In the rows, 128 means zero.
First come named turns, each shown by rows before and after it. For each pair of rows after them, which turns, in which order, take the first row to the second? The first pair is done for you.
J_856:
[ 93 103 142 140 144 100 142 143 122 184 156 109  94 130 141 153 122 108
  98 126 134 142 133 155 146  86  98 108 124  98]  ->  [ 91 130 128 141 151  98 127 173 121 165 173 112  98 110 134 142 138 104
 106 122 121 118 140 145 135 102 112  96 130  96]
[136 113 111 147 111 115 178 113 129 144 116 104 157 129 146 128 118 124
 143 120 146 127 118 164 131 158 133 134 129 143]  ->  [118 105 114 156 124 130 158 107 125 150  88  99 140 131 127 137  99 113
 128 107 147 144 124 154 140 120 114 142 116 130]
[130 108 121 146 135 141 134  96 126 139 101 119 114 150 122 127 108 121
  95 120 134 162 136 115 142  96 119 133 100 125]  ->  [115 147 116 149 150 139  97 147 120 124 107 129 113 114 104 141 132 107
  89 108 115 135 141 116 132 105 133 126 121 111]
[116 126 141 137  99 138 136 133 112 106 178 132 135 124 105 105 138 121
 139 122 136 129 135 114  99 145 126 125 132 136]  ->  [129 102 147 138  98 136 150 105 113 125 177 126 133 134 110 108 120 125
 133 129 141 146 125 114 104 141 114 130 121 147]
J_115:
[132 116 168  68 139 113 134 137 164  96 153 168 146 134 143 129 125 107
 153 195 117 120 160 111 101 144 113 130 158 126]  ->  [100 129 157  98 173 122 102 159 148 114  96 163 126 113 106 159  99  83
 111 153 106 122 170 109 121 102  96 133 146  97]
[143 118 139 121 125 127  96 111 147 121 125 136 122 130 118 132 137 131
 131 128 120 149 130 104 124 115 116 135 105 121]  ->  [144 129 134 119 121 129  95 115 149 114 146 140 121 128 121 127 145 134
 140 126 121 137 127 101 120 126 120 131 110 127]
[ 75 191  96 179 148 134 152 201 110 141 110  96 126  94 119 141 121  91
 123  74 149  41 123 191 130 148 159 109 143 117]  ->  [105 101 122 177 124 146 218  79 114 179  78  75 124 149 147 119  69  99
 134 114 181 124 100 197 151 124 129 142 103 152]
[133 172 116 115 127  89  91 157 156  79 156 127 129 126  97 147 150 149
 137 122 115 100 150  77 127 123 147 109 160 156]  ->  [131 130 139 129 134 107 112  99 148 124  88 110  95 135  85 165  92 136
 111 107 132 165 144  86 161  67 114 130 114 151]
J_951:
[ 87 154 108 143 146 137 116 189 126 123 127 107 129 123 126 129 144 112
 113 102 109  84 114 165 125 148 140  98 153 121]  ->  [ 99 156 115 124 138 138  81 190 134 102 140 124 119 120 119 129 155 126
 112 106 102  89 120 137 123 144 135  94 152 121]
[135  96 114 141 127 141 135  89 129 139 113 119 124 131 124 138 127 123
 144 145 119 150 122 128 125 133 129 146 125 141]  ->  [140 106 111 144 123 142 142  97 130 138 129 113 134 129 131 133 135 123
 141 148 124 135 119 133 123 145 134 141 128 140]
[140 115 136 110 116 140 112 113 132 125 129 146 120 142 121 129 120 142
 130 135 119 158 144 122 121 110 109 141 116 118]  ->  [129 115 130 132 123 143 143 110 117 144 108 125 123 140 120 131 107 139
 125 126 125 153 137 148 130 112 108 140 111 127]
J_407:
[ 90  95 122 146 176 149 136 144 101 131 118 123 119 116 134 164 109 145
 112  70 112  75 139 146 137 144 167 119 106 100]  ->  [115  51 145 128 160 150 136  84 108 139 107 129 111 135 141 157  91 161
 115  90 117 123 135 110 150 115 144 135  80 108]
[112 148 124 154 154 145 149 135 115 159 103 107 144 117 118 129 108 118
 106 109 124 120 129 161 137 105 119 130 130 119]  ->  [134 106 143 135 132 133 152  87 133 160 106 110 132 139 136 114 100 125
 122 132 130 157 124 146 142 104 110 139 123 135]
[162 101 132 153 121 147 154  92 109 149 136  86 139 142 189  92 123 147
 181 189 154 106 154 132 104 155 152 179 115 158]  ->  [119 164 108 187 156 155 134 168  95 156 115  85 141 105 167 123 130 122
 145 140 148  57 158 168 110 147 158 166 126 136]
[140 123 150 161 130 108 132 133 118 151 114 113 124 126 113 146 115 123
 108 104 131 141 132 128 134 104 136 126 117 110]  ->  [160 100 160 149 108  91 152 106 124 148 137 114 131 146 135 129 127 140
 134 135 134 153 130 121 127 125 137 127 120 130]
J_285:
[126 144 116 125 139 116 112 155 147 139 139 133 101 133  81 142 153 107
  91 106 114 113 141 101 161 112 141 145 118 132]  ->  [141 133 124 115 139 117 116 126 142 141 126 130  93 143  79 140 143 108
  91 110 116 129 139  93 166  98 134 155 110 135]
[154 134 115 142 103 128 116 137 142 139 133 163  93 106  80 123 140 143
 124 106  73 141 171 121 199 131 131 196  93 108]  ->  [163 116 124 141 100 128 127 116 149 140 134 164  96 117  84 121 132 145
 126 110  77 145 174 125 206 134 131 201  82 121]
[ 93  86 144 125  97 126  63 129 124 136  93 163 125 126 154 140  96 158
 104  99 104 178 121 114 106  94  99 125 154  94]  ->  [106  66 147 125  90 127  93  97 123 144 103 159 127 150 169 129  86 158
 123 116 106 195 117 124 103 111  98 134 155 105]
Pairs:
(two turns a pair)
[157 138 121 151 126 109 106 115 108 102 148 145 148  99 136 133 160 131
 154 164  95 128 153 148  80 180 177 116 180 158]  ->  [122 142 108 200 158 120 127 128  80 139  84 112 139  91 123 156 121 101
 114 123  99 129 150 188 103 146 170 129 153 150]	J_115, J_951
[154 141 112 118 153 141 108 124 123 103 103 147 122 128 117 119 141 141
 143 138 126 152 140 118 136 103 137 117 121 118]  ->  [141 141 105 142 164 142 150 129 109 126 100 132 134 133 123 120 134 133
 143 124 135 134 127 156 142 113 145 123 116 133]	J_951, J_951
[110 144 106 138 149 110 141 157 102 132 104 110 153 106 140 114 124 130
 137 114 113 131 130 169 137 132 132 110 144 131]  ->  [134  99 129 115 128 115 151 102 118 125 114 117 150 139 149 102 112 149
 148 143 117 165 125 143 137 126 128 116 133 153]	J_407, J_407
[143  80 141 134 109 145 166  58 125 133 137 114 134 166 148 119  91 145
 146 152 135 158 127 127 142 124 122 144 112 152]  ->  [ 96 138 111 171 161 153 130 142  99 141  92 101 125 117 111 152  92 108
  97  91 125 112 141 160 146 105 115 140 121 113]	J_407, J_407
[130 140 108  98  99  92 153 133 131 110 178 134 152 134 153 103 167 150
 162 148 117  74 102 163 109 193 160 122 170 133]  ->  [145  67 143  99 100 112 131  38 136 145  91 128 104 152 130 121  93 146
 115 139 127 184 115 123 155  95  97 155 110 114]	J_115, J_407
[111 114 113 129 122 120 195 134 113 124 157 124 190 128 140 116 136 151
 134  65 153 110 117 163  93 136 119 125 140 124]  ->  [142  78 139  89 105 120 166  93 129 111 164 142 174 142 147 103 137 161
 144  84 152 154 125 119 106 130 107 133 134 127]	J_951, J_856
[174 125 153  70 106  88  61 122 158  76 142 184 113 122 117  82 153 177
 137 159 105 120 148  71 133 149 137 117 181 120]  ->  [183  82 173  71  99 106  95  57 151 103 118 164  97 143 124  80 125 175
 139 175 118 164 140  77 142 124 127 134 155 134]	J_115, J_115
[138 128 136  96 138 116  66 153 123 101 115 146  74 100 108 127 143 106
  93 141  97 143 177 121 164  82 117 150 135 112]  ->  [152  77 144 111 119 116 151  77 107 141 115 120  87 139 142 113 114 111
 111 155 124 165 152 159 171  99 107 170 114 150]	J_115, J_951
[131 111 121 130  77 123 214 114 105 134 129 112 174 158 139  90 111 123
 194 157 139 160 117 176 126 145 134 124 131 145]  ->  [108 134 112 156 104 131 211 141 102 152 100  98 170 131 129 106 103 102
 167 127 138 146 117 205 131 127 133 128 124 131]	J_407, J_115
[124 104 128 139 135 137 139  99 118 171  80 115 119 130 110 133  86 118
 105 128 137 160 115 145 146 111 101 145  97 133]  ->  [131 151 114 119 129 117 146 161 132 123 161 130 154 125 138 108 147 131
 160 146 127  92 112 152 107 184 147 117 151 150]	J_285, J_115
[132 141 144  89 132 125  92 145 125  92 147 149 117  95 110 111 119 141
 137 147 117 104 143  98 111 135 139 120 143  85]  ->  [115 140 138 116 151 138  93 141 125 111 110 135 112  91  98 129  98 129
 112 126 125 111 140 104 124 102 124 128 122  72]	J_856, J_115
[123 143 115 136 130 124  89 138 131 109 125 149 106 135  94 126 137 143
 123 137 103 115 128 111 127  89 129 117 131 124]  ->  [129 112 124 144 120 125 151  92 124 141 111 125 120 157 113 118 102 133
 131 142 128 135 110 141 139  93 123 127 109 145]	J_115, J_951
